Each row is where one point has got to under a steady rotation. How many ticks took it there?
The counts run from 0 to 165.
[ 16   9  -6  -4  13  10   4 -11 -13  22 -26  14  23  -8  13   9 -11  -6
   4  -5 -21  27   8   5  37 -14   1   1  -9  -3 -11  18  -4   0 -28 -19
  25  -6]
7
[ 27   9  13   3  22  19  15  17  -6  17  -9  -4  19  -3  -8  -1  -7  10
  12  17  -6  41  28 -14  15  -1 -11  -1 -17   1   9  21  21   6 -10   9
  22   0]
165
[ 20  22  -4  -6 -14  19  -6 -21  22  23 -17  -4  17 -11   9  -4  12 -30
  31  11 -12  21   5 -10   8   4  -7 -26  10  -9 -11  10  13 -11  -4   2
  16  -1]
112
[  1  16  -2 -12  -9   8  -2 -18  -9  30 -34  11   5 -18  10  -6  -5 -15
  11 -12  14   0   3   3  -6  -4 -15  -3 -13 -20 -19  27  26   5 -11  -7
  28  22]
104
[  2  -4  18  -4  15 -13 -11 -22  -8  12   4   4  20 -14  -4  -8 -30 -18
   3  44 -12  -7  11  14   3   5   9  -6 -18 -20 -12  24  15  -4  -6  15
  22  -5]
154
[ 26  16  -1  17  16   0  10 -23 -14 -13   3 -12  23  -4   4 -16 -21 -10
  14   0  -2  19  33 -10  18   0  -5   0 -14   4 -10  21  10  17 -10   1
  31 -10]
62
[  5  26  -2  16  29   9   8 -29  -8   7  -2 -16   1 -14  29  15  25  -6
   6  -1  -7   0  18  16  19   3 -12  -7  -9   3  -1  15  -7   7 -15  -9
  42   5]
79
[  0  24   8  -5   7   4 -17 -19   2  -7   8  -6  -9 -19  34   2  -5 -26
   5   8  -3 -19  25  11 -12  -5   7  -7  -8 -25 -26  27  20   4  -9   0
  26  11]
87
[  3   7  27  14  26  11  -7  -6   3  27  -7  -7   4  -7   4  -2 -18  -6
 -14  33 -29  -5  15  11  11   4  -7   4 -22  -3  -2  18  42   3 -10  11
  15 -10]
52
[ -6  18   7   4  15  20   5 -26  -1  16 -17   0  -9  -9  25  21  17  -4
   1  19  -4  -1   4  18  30   7   3  -4 -12 -11 -19  11   7  -2 -41  14
  16 -12]
143
[  4   2 -15 -20   3   1 -15  -3   7  32 -28  16  36  -6 -11  -3 -24 -18
  21   3  -2  12  15  -6   3  -3   8  -7  -8 -29  -9  13  12  15   9  -1
  20  24]
1
[-14  14  19  13  15  13 -10 -16  21   8 -28  27   1 -22   9  -2   3 -13
  13  22   3  -2  12 -12  -9 -24  -2   4 -22  -7 -22  12  25  17  14  -4
  13 -12]
123
[ 15  13   1 -10  10  18 -12   2   0  23 -17  26   2 -18  18   2  -8 -17
   4  13  -6  21  17   4   5 -24   6   6 -24 -11 -12  12  45  15 -18  -2
  -5   7]
4
[ 30   5 -14   4  -1  12   0 -11  10  14 -12 -19  16 -12   2  -7  -1 -27
  11  -5 -11  20  11 -21  15  -4  -9  -8  -1 -18  -9  10  18 -16 -24 -15
  24 -15]
110
[  3  28 -10   8  24  20  -3  -8   2  20  -2  -8 -11 -11  31  18  38   0
  17  21   8  13  16   1  11  -8 -13   1 -11   4  -9  -1  18  10 -17   4
  21   0]
77
[ -3  22  23  10  19  10  -4 -15   7  28 -15  -7  20 -15  -6   3  -4 -22
  -8   7 -11 -12   7  25  14   3  -3  -7  -9 -14   3   3  39   9  10  16
  18  15]
50
[  5 -15  -3   3  23 -17 -23 -17   0  16   1   5  20  -9  15   9 -16 -16
  12  33  -9  -7  15   8   0  -9  26  -3   1 -26  -7  -3  -2   4 -20  -8
  41  -2]
90
[ 28 -19  14  -2  10   7   1   2  -5  31 -12   5   2 -10  -6   2  -4   5
   8  28 -10  19  15 -10 -12  14  -4   1 -24 -10  11  22  23  13 -19  -3
  37   6]
100
[  7  29  -2  -8  28  20  -6   0 -12   1   9  -2   5  -6  21   5 -10 -21
  -3  10  -5  24  17   8   0 -21  -4   6 -17  -8  -6  21  38  36  -3  -5
   8   9]
69
[-11  15 -17  -1  33   2  -4   8  -5  25 -19  -5  30   8   9  26  -9 -10
  11  15  -6  25  -1   0  10 -19  -7   2  10 -13  -9   8  -6   2 -12 -19
  43   3]
73
[ 18  13  10   2   7  13  14   4   8  26 -30  14  27 -15  -6   6   8 -13
  20  14  -6  34   3 -10  12 -20 -15  -7   0  -3  -3  15   2 -17  -5 -11
  34  -5]
9
[  3  15   4 -10  -8   3   1 -24 -11  33 -22  20   6 -23  11  -6  -1 -25
   9   6  14   2  -4  13 -10 -15 -14  -2 -15  -8 -21  24  35  -4 -11  -5
  21  13]
105
[  3   3  27  16  24   2  18 -16   2  15 -18 -14  23 -17 -12   6   6 -12
   9  20   3   0  -2   2  11   8  -2 -12 -10 -17   4  16  -7 -18 -17  10
  43 -10]
146
[ -5  12   9  -4  10  -4 -20 -25  -2   1   9   4  -5 -18  31   3 -11 -24
   4  25 -10 -18  16  22 -11  -4  14  -6  -4 -20 -23  23  10   0 -11   2
  28   7]
88
[ 17   9  13  18  22  13  -2 -19  14  14  -7  -2  13 -22   6  -1   3 -34
 -13   4 -36   3  14   4  14  -4   1  -8 -21  -4  10   7  26  21   6  -8
  11  -7]
116
[ 12  10   5  -4   4   9  14 -19   6  -9 -13   8  21 -11  -5  -1  -5 -15
  41  21  11  28   0 -23  -5  -4   2  -9   1 -18 -12  27  -8  13   4   5
  37 -15]
129
[ -3  25  -2  -6  -1  18  -4 -18  14  30 -14 -17  22   1  -1   9   3 -12
  12   8  -7   2   6  15  23  25   1 -24  10 -20  -7   2  22   3   5  21
  22  16]
48
[ 31 -15  28   5  17   2   7  -6  -9  25 -14  11  10 -16  -5   5  -6  -7
   3  22 -10  15   9   5 -12   3   4   2 -20  -5  17  19  18  13 -13  -2
  39  15]
99
[  1   2   0  13  19   9  -6 -31   1   3  -7  20  -6 -14  23   3   3   1
  13  25  -4   6  18 -12  11 -12   3  12 -30   3 -22  11  12  31 -14  -6
  17 -29]
125
[ 13   2  19   6  11  25   0   8  24  -8  -6   3   7  -9   1  16   5   2
  26  31  -3  21  18 -25   9   0  18  -7  -1 -25   1   1  10  19   0  15
  32 -14]
28
[  3   5   2   0   4  17  -5 -16  15  20  -4 -22  -1 -10  -7  -1  13   2
  17  26   7 -12  27 -13  11  27  -4 -17 -23 -25  -6   8  19   4  -5  31
  15  -8]
149
[ -8  20  -5   6  35  10   1  17   7  24 -24  -8  23  -2   7  22   4 -15
  16  15   9  26   2  -8  -2 -26 -10   0   8 -13  -4   3   5  -4  -1 -13
  39   4]
74
[ 10  13   1  -9  12  16 -12   5   5  23 -21  25  14 -19   3  -3  -5 -24
   5   5   6  18  17  -1  -1 -24   7  -1 -21 -23  -6   7  44  17  -2  -3
   0  17]
3
[-13   9  -1  -3   5  15 -14 -17  24  21 -33   5  17   0   3  10 -18   4
  12  13 -36   2  14 -19  10   6  -4 -14  -4 -16 -24  21  -6  16  13 -10
  26  -6]
120
[ 31   6   9   4  10  16  10  -3   3   7   7 -30  13  -8  -8   2  -5 -24
   3  13  -7  21   5  -6  18  11  -3 -13   0 -26   7  11  27 -10 -28  10
  30 -15]
45
[ -1   7  32  -2  16  11  18 -18 -12   2  -9  20   9 -18   2  16  -6   2
   2  15   5   1  -4  19   2   1   6   1 -16 -15   1  31  13  28   5   9
  44   4]
33
[ -5  20   3 -15  -9  18   5  -9  -5   4 -19  -3  -1 -13   7   6  -6 -11
  19   4  33   4  -4   0   4  -6 -10   1  -2 -35 -26  22  28  -4 -20  12
  35   1]
39
[  6  22   7  -1   5  12  13 -30  -5   2   1  -1   5 -30  12   0   6 -18
  -1   5 -25   2   5   6  14   0 -20 -15 -21  -1  -5  48   5   4   3 -11
  25 -10]
15
[ -9  27  10  14   8   4  -7  -8  15  17 -37  -5  25   1  -1  -7 -25   1
  16   8   0  -4  22 -16   6  -4 -12  -1   2 -10 -28   8  12 -16   1   0
  38  -3]
56
